Each row is where one point has got to under a steady rotation. How many steps took it there?
The counts run from 0 to 258.
102, 87, 84, 91, 78, 90, 101, 120, 112, 81, 91, 102, 133, 88, 90, 105, 136, 96, 82, 77, 105, 97, 111, 96, 107, 94, 92, 118, 89, 96, 94, 91, 91, 118, 99, 127, 94, 91, 108, 108, 93, 94, 100, 102, 92, 116, 118, 106, 130, 127, 88 | 210
110, 104, 66, 89, 75, 102, 107, 124, 90, 110, 102, 105, 110, 93, 85, 117, 96, 91, 103, 73, 120, 95, 96, 79, 93, 113, 82, 109, 76, 92, 94, 78, 108, 93, 104, 140, 85, 102, 109, 119, 92, 96, 71, 90, 104, 94, 133, 92, 102, 99, 103 | 42
84, 74, 87, 94, 88, 99, 121, 110, 102, 92, 115, 109, 110, 86, 97, 123, 119, 90, 102, 74, 108, 90, 109, 59, 81, 94, 104, 113, 105, 81, 88, 69, 92, 104, 93, 96, 116, 110, 106, 100, 92, 87, 75, 100, 111, 85, 112, 100, 116, 86, 88 | 103
69, 85, 99, 98, 121, 102, 109, 106, 97, 97, 106, 115, 121, 86, 118, 109, 112, 102, 99, 98, 95, 101, 133, 76, 117, 89, 98, 119, 90, 81, 90, 63, 80, 117, 87, 110, 95, 107, 113, 75, 88, 94, 91, 97, 90, 86, 125, 110, 110, 95, 116 | 253
69, 109, 108, 92, 114, 99, 116, 90, 87, 105, 93, 105, 127, 89, 98, 106, 109, 96, 88, 96, 93, 105, 129, 93, 116, 113, 99, 136, 90, 101, 87, 90, 68, 121, 89, 115, 110, 111, 104, 85, 88, 106, 116, 82, 85, 83, 118, 110, 103, 108, 117 | 154
84, 88, 92, 111, 91, 88, 130, 99, 113, 77, 102, 98, 112, 78, 105, 88, 107, 102, 97, 76, 104, 99, 138, 81, 98, 83, 89, 98, 79, 96, 85, 70, 78, 124, 115, 107, 87, 105, 111, 106, 90, 79, 114, 88, 104, 102, 108, 98, 112, 110, 99 | 184
86, 112, 111, 89, 103, 93, 110, 108, 87, 101, 89, 98, 136, 90, 99, 128, 116, 85, 85, 86, 100, 117, 113, 97, 110, 97, 99, 126, 102, 101, 75, 91, 67, 114, 97, 136, 116, 95, 96, 107, 98, 91, 115, 84, 90, 78, 105, 115, 97, 121, 105 | 54
103, 91, 72, 99, 104, 108, 113, 122, 82, 92, 93, 119, 119, 85, 117, 115, 104, 93, 105, 79, 110, 104, 98, 102, 106, 87, 93, 118, 111, 84, 99, 79, 95, 112, 80, 108, 105, 104, 109, 101, 85, 80, 76, 84, 93, 82, 127, 139, 108, 111, 101 | 230
55, 90, 96, 89, 122, 109, 113, 115, 80, 92, 97, 100, 112, 102, 115, 114, 114, 100, 106, 100, 123, 79, 102, 100, 117, 83, 99, 113, 99, 91, 90, 90, 83, 108, 113, 105, 119, 90, 110, 103, 116, 81, 94, 91, 87, 93, 129, 111, 91, 97, 111 | 173
76, 82, 107, 99, 89, 90, 124, 103, 88, 96, 102, 109, 111, 90, 92, 112, 87, 99, 105, 78, 109, 89, 124, 66, 104, 101, 107, 104, 98, 91, 84, 60, 79, 94, 96, 102, 92, 106, 98, 95, 103, 101, 78, 91, 99, 82, 115, 84, 104, 84, 91 | 100
97, 112, 109, 102, 99, 96, 119, 99, 91, 93, 100, 118, 133, 79, 124, 112, 108, 108, 91, 99, 125, 91, 110, 100, 98, 104, 108, 98, 74, 81, 94, 81, 101, 91, 111, 113, 101, 97, 127, 124, 116, 73, 80, 98, 95, 83, 124, 111, 109, 115, 83 | 12
80, 100, 93, 107, 105, 95, 122, 90, 89, 90, 100, 130, 127, 81, 112, 113, 114, 112, 105, 105, 121, 85, 116, 107, 106, 102, 105, 108, 84, 85, 105, 83, 108, 101, 92, 93, 114, 123, 128, 107, 101, 78, 87, 102, 97, 93, 122, 125, 119, 103, 91 | 9
88, 116, 85, 104, 105, 82, 129, 99, 118, 110, 111, 102, 127, 80, 87, 100, 116, 99, 106, 90, 100, 106, 125, 97, 120, 88, 106, 122, 99, 85, 90, 98, 103, 97, 97, 111, 108, 130, 124, 104, 96, 111, 100, 83, 91, 102, 106, 98, 145, 95, 103 | 33
59, 104, 88, 99, 100, 91, 107, 97, 108, 90, 77, 104, 126, 90, 117, 99, 122, 113, 98, 105, 108, 82, 120, 107, 112, 83, 98, 113, 72, 88, 92, 89, 86, 124, 112, 113, 93, 106, 116, 96, 101, 79, 109, 101, 108, 126, 125, 98, 101, 115, 107 | 89
81, 113, 101, 99, 102, 76, 125, 91, 111, 105, 102, 111, 136, 77, 87, 97, 107, 107, 107, 95, 101, 111, 133, 101, 126, 93, 99, 125, 96, 84, 88, 88, 86, 97, 95, 101, 90, 122, 122, 102, 94, 106, 107, 74, 92, 89, 116, 104, 135, 99, 109 | 32
79, 106, 97, 93, 103, 117, 130, 113, 76, 81, 103, 102, 106, 86, 114, 115, 97, 89, 100, 88, 108, 90, 105, 85, 112, 81, 92, 111, 119, 114, 88, 73, 86, 111, 110, 111, 127, 100, 105, 101, 103, 89, 83, 77, 79, 76, 119, 113, 88, 103, 96 | 77
92, 94, 79, 100, 116, 100, 118, 111, 91, 109, 87, 127, 106, 96, 110, 113, 95, 132, 104, 90, 110, 112, 119, 88, 112, 103, 88, 106, 63, 86, 105, 92, 103, 108, 111, 124, 84, 114, 100, 95, 84, 84, 86, 92, 100, 107, 128, 118, 94, 117, 121 | 66
95, 97, 94, 102, 92, 88, 116, 120, 97, 102, 103, 128, 129, 103, 94, 119, 137, 103, 98, 100, 130, 85, 96, 110, 107, 101, 100, 105, 96, 88, 103, 92, 90, 89, 106, 103, 111, 115, 114, 115, 95, 86, 100, 103, 90, 101, 139, 118, 132, 121, 75 | 109
80, 93, 104, 85, 86, 94, 119, 108, 89, 87, 111, 90, 121, 100, 96, 128, 105, 92, 98, 78, 114, 79, 102, 84, 110, 82, 101, 109, 110, 82, 72, 67, 97, 97, 98, 110, 99, 100, 105, 116, 115, 93, 58, 84, 101, 82, 108, 94, 98, 89, 97 | 199
76, 90, 95, 102, 110, 94, 124, 134, 106, 106, 96, 117, 118, 115, 65, 123, 115, 94, 98, 85, 133, 109, 95, 117, 106, 89, 92, 115, 101, 94, 103, 90, 83, 110, 99, 96, 114, 99, 107, 99, 79, 98, 108, 81, 97, 119, 115, 99, 125, 98, 99 | 25
64, 105, 108, 90, 92, 84, 113, 99, 73, 92, 107, 104, 127, 104, 87, 120, 99, 105, 105, 88, 126, 75, 106, 88, 122, 104, 98, 111, 81, 90, 80, 72, 101, 89, 97, 111, 91, 111, 113, 106, 108, 103, 76, 82, 94, 93, 134, 92, 103, 82, 106 | 196
68, 127, 95, 90, 95, 105, 126, 112, 96, 102, 89, 99, 110, 93, 106, 98, 89, 99, 109, 90, 117, 107, 113, 106, 112, 90, 90, 109, 90, 91, 90, 103, 80, 134, 113, 133, 112, 107, 99, 105, 100, 77, 108, 87, 102, 114, 124, 90, 71, 101, 96 | 242
75, 102, 99, 92, 85, 92, 99, 105, 89, 98, 104, 107, 127, 94, 100, 127, 111, 95, 93, 100, 112, 78, 106, 78, 116, 99, 105, 111, 71, 92, 90, 69, 105, 78, 97, 121, 93, 95, 116, 109, 104, 112, 75, 92, 100, 92, 122, 88, 120, 86, 113 | 195
77, 126, 89, 98, 106, 104, 129, 125, 108, 111, 93, 103, 110, 104, 95, 104, 95, 91, 106, 99, 116, 105, 102, 99, 111, 89, 92, 104, 95, 88, 91, 108, 82, 122, 121, 132, 119, 119, 92, 92, 90, 89, 106, 94, 96, 131, 112, 82, 83, 102, 86 | 243
80, 109, 104, 94, 106, 90, 135, 102, 96, 84, 94, 115, 120, 69, 113, 97, 85, 106, 106, 98, 91, 109, 136, 96, 124, 90, 107, 112, 94, 95, 89, 88, 84, 118, 100, 121, 120, 129, 122, 93, 89, 95, 104, 94, 94, 99, 112, 107, 96, 111, 96 | 158
89, 119, 103, 97, 100, 85, 133, 112, 100, 125, 84, 120, 116, 111, 76, 111, 86, 109, 100, 82, 118, 116, 108, 92, 130, 113, 94, 118, 91, 90, 92, 97, 98, 87, 111, 126, 109, 120, 88, 106, 91, 113, 91, 72, 91, 113, 108, 85, 109, 98, 108 | 220
66, 102, 102, 90, 118, 100, 120, 130, 99, 98, 106, 99, 119, 100, 113, 128, 132, 81, 86, 114, 111, 85, 92, 94, 118, 73, 102, 100, 107, 101, 86, 82, 72, 92, 125, 116, 128, 90, 100, 105, 100, 96, 99, 91, 81, 105, 105, 96, 114, 94, 98 | 175
67, 104, 116, 108, 104, 102, 135, 113, 87, 94, 97, 110, 125, 100, 103, 116, 106, 94, 92, 95, 118, 101, 109, 107, 116, 83, 92, 103, 105, 114, 88, 76, 65, 98, 116, 108, 115, 95, 106, 102, 99, 87, 113, 75, 87, 88, 119, 104, 96, 109, 93 | 177
75, 98, 97, 87, 126, 104, 120, 109, 94, 95, 87, 106, 110, 109, 82, 111, 103, 93, 97, 94, 104, 103, 122, 84, 110, 108, 97, 112, 76, 78, 94, 83, 71, 121, 90, 94, 98, 117, 108, 75, 74, 100, 97, 95, 77, 110, 124, 108, 98, 104, 111 | 250
67, 116, 104, 106, 109, 104, 147, 118, 99, 99, 103, 108, 120, 107, 87, 117, 116, 81, 85, 96, 119, 90, 105, 112, 110, 90, 107, 103, 102, 119, 96, 76, 72, 97, 121, 103, 126, 109, 105, 100, 90, 102, 113, 82, 80, 98, 113, 95, 113, 108, 85 | 178
70, 117, 83, 103, 103, 94, 109, 115, 113, 95, 93, 102, 126, 92, 120, 114, 123, 104, 84, 112, 114, 87, 115, 96, 111, 83, 93, 100, 64, 96, 95, 86, 106, 97, 109, 125, 107, 106, 114, 97, 85, 95, 89, 106, 104, 133, 101, 79, 114, 97, 107 | 91
90, 96, 98, 107, 88, 90, 131, 115, 87, 109, 108, 125, 120, 109, 79, 117, 108, 102, 99, 65, 123, 92, 101, 101, 99, 100, 98, 114, 121, 87, 89, 80, 79, 104, 109, 105, 107, 123, 87, 112, 94, 80, 102, 88, 109, 79, 119, 117, 107, 113, 73 | 204
88, 97, 80, 87, 113, 109, 112, 110, 82, 107, 85, 115, 110, 93, 119, 117, 108, 104, 90, 95, 107, 95, 110, 72, 115, 114, 91, 127, 60, 89, 103, 79, 105, 88, 109, 125, 107, 93, 104, 102, 89, 98, 77, 96, 92, 95, 127, 111, 91, 103, 127 | 69
89, 114, 94, 95, 93, 96, 133, 103, 100, 91, 99, 115, 115, 87, 82, 87, 93, 106, 101, 76, 99, 114, 126, 97, 122, 102, 102, 127, 95, 112, 88, 87, 83, 130, 105, 130, 104, 128, 108, 93, 86, 103, 126, 91, 87, 108, 116, 109, 102, 120, 81 | 59
80, 110, 86, 97, 119, 114, 120, 119, 107, 115, 89, 118, 107, 116, 78, 115, 102, 87, 86, 87, 118, 112, 103, 91, 102, 105, 89, 103, 75, 97, 95, 88, 83, 116, 99, 118, 106, 114, 96, 80, 65, 107, 101, 86, 95, 120, 113, 91, 91, 98, 103 | 247
69, 111, 101, 98, 110, 107, 123, 123, 90, 105, 83, 128, 108, 112, 82, 115, 89, 100, 105, 85, 120, 113, 109, 94, 102, 95, 86, 108, 70, 97, 97, 81, 71, 126, 100, 122, 98, 108, 95, 88, 82, 94, 104, 81, 96, 113, 118, 96, 77, 105, 102 | 246
74, 76, 83, 89, 108, 111, 103, 117, 79, 96, 97, 113, 95, 100, 118, 96, 108, 109, 105, 105, 118, 79, 103, 75, 118, 108, 91, 117, 76, 93, 98, 72, 89, 106, 109, 110, 87, 102, 98, 94, 113, 83, 82, 91, 83, 101, 152, 98, 99, 102, 110 | 169
65, 93, 75, 85, 117, 111, 113, 111, 92, 100, 101, 113, 101, 114, 103, 97, 118, 109, 104, 108, 117, 78, 96, 84, 124, 108, 90, 119, 87, 84, 101, 81, 89, 100, 115, 104, 103, 113, 104, 92, 106, 94, 88, 100, 76, 109, 144, 103, 102, 91, 100 | 170
88, 90, 86, 99, 111, 93, 118, 131, 107, 98, 101, 104, 126, 106, 81, 126, 129, 89, 81, 91, 126, 115, 91, 101, 100, 83, 90, 114, 90, 92, 101, 85, 85, 106, 93, 102, 116, 84, 106, 96, 73, 104, 97, 80, 92, 113, 99, 99, 129, 96, 114 | 26
97, 99, 92, 98, 104, 112, 140, 116, 96, 87, 99, 93, 114, 90, 109, 109, 118, 79, 75, 79, 108, 94, 96, 83, 88, 86, 94, 90, 110, 97, 86, 74, 73, 110, 117, 121, 124, 99, 93, 100, 88, 76, 92, 88, 88, 90, 111, 108, 93, 112, 79 | 80
118, 114, 73, 96, 112, 112, 125, 111, 95, 104, 94, 107, 119, 99, 106, 109, 130, 84, 88, 97, 108, 99, 87, 107, 105, 95, 105, 109, 105, 81, 105, 100, 94, 99, 97, 110, 117, 123, 110, 106, 79, 95, 87, 93, 75, 94, 125, 127, 124, 119, 96 | 232
105, 111, 88, 101, 94, 106, 112, 98, 82, 105, 85, 101, 131, 84, 121, 102, 113, 85, 91, 97, 107, 98, 107, 108, 109, 100, 93, 107, 94, 79, 87, 93, 78, 104, 99, 115, 85, 105, 112, 108, 103, 85, 93, 87, 77, 78, 140, 124, 104, 130, 105 | 234
